(in the rows, 128 means zero)
One turn or mirror swaps these rows in pairs. Which row does each one swap with?
Pepa: [150 136 117  75 122 127 154 126 116 129 122 139 155 135 124]
Peto: [134 115  91  94 153 131 154 108 144 117 135 153 177 129 135]
migoz: [145 114 111  79 106 115 148 130 130 125 115 144 143 136 119]
nimeb: [140 117 120  91 118 124 150 113 134 139 123 129 142 141 124]
pupod: [121 122 102 102 144 127 155 103 143 134 137 140 158 144 140]
pizu: [158 106 113  80 122 127 149 119 132 122 116 138 158 124 114]
Nav: [128 116  94  99 152 133 144 109 151 125 130 158 173 139 139]
vun: [146 120 108  95 119 111 134 137 125 123 111 164 147 127 126]
seb: [121 124  87  86 140 132 151 112 138 111 137 154 176 148 131]
Luz: [128 126  94 105 142 114 138 130 133 119 123 174 161 129 142]
Ruk: [146 114 108  96 125 119 133 139 130 120 105 167 148 127 128]
Vidir: [114 124  86  96 142 120 154 118 143 119 136 160 166 141 142]
gegar: [129 143  98  88 146 132 159 117 127 124 136 150 172 138 141]
poni: [145 115 108  72 111 127 145 123 126 117 120 140 158 145 110]
mav: [131 119  95 104 143 122 137 130 137 118 114 176 159 127 140]
Veg: [156 106 118  82 119 129 138 120 137 131 111 142 151 135 116]
gopak: [118 128  92 101 147 122 155 111 143 128 136 152 165 143 144]
Gad: [147 118 118  83 112 118 149 125 127 134 115 136 144 139 120]

migoz is swapped with Vidir
Peto is swapped with pizu
nimeb is swapped with pupod
Nav is swapped with Veg

One turn or mirror swaps these rows in pairs. Which row does each one swap with?
kez: [132 118 121 129 135 143 137 123 127  93 130 141 105 135 131 125]
bipa: [123 133 125 118 135 110 133 129 121  98 137 134 120 141 126 107]
lim: [129 132 141 117 115 118 136 135 127 102 134 120 132 123 112 129]
rerid: [120 114 114 142 137 122 136 124 129 144 136 133 131 123 132 125]
voves: [155 117 135 121 136 127 123 134 146 117 148 124 126 143 124 138]
zume: [141 145 126 118 129 128 132 125 130 100 123 125 116 111 125 137]
sezog: [130 130 127 129 121 134 145 124 139 149 139 125 129 120 115 114]
bim: [126 127 148 123 131 142 139 121 133 115 125 133 126 121 104 127]
Kige: [116 122 105 125 134 138 145 126 120 122 138 140 106 142 134 119]
nog: [136 123 106 122 123  95 143 121 131 130 134 136 116 133 137 125]
sekul: [143 128 135 115 130 106 132 114 137 105 121 122 128 125 143 131]
Siviv: [130 127 129 142 130 134 159 122 142 127 129 141 107 145 121 132]
dud: [119 115 121 123 136 135 136 130 146 139 145 144 130 148 120 118]
nesil: [124 123 114 139 138 134 140 114 125 137 140 128 132 110 132 123]
lipid: [106 125 126 112 136 123 136 120 151 133 146 138 133 134 135 125]
zavam: [145 134 128 108 121 124 130 129 137  97 136 132 112 148 130 140]
lud: [166 127 130 120 125 129 132 130 135 114 139 122 116 141 118 134]
Dapus: [145 136 118 124 134 128 140 117 124 104 128 120 122 107 137 135]
Vila: [135 127 116 130 135 111 141 110 148 146 122 142 124 137 124 127]
Danib: [122 138 122 105 133 126 131 126 155 134 154 131 125 138 130 133]

bim is swapped with nog
kez is swapped with Kige
nesil is swapped with Dapus
lim is swapped with Vila

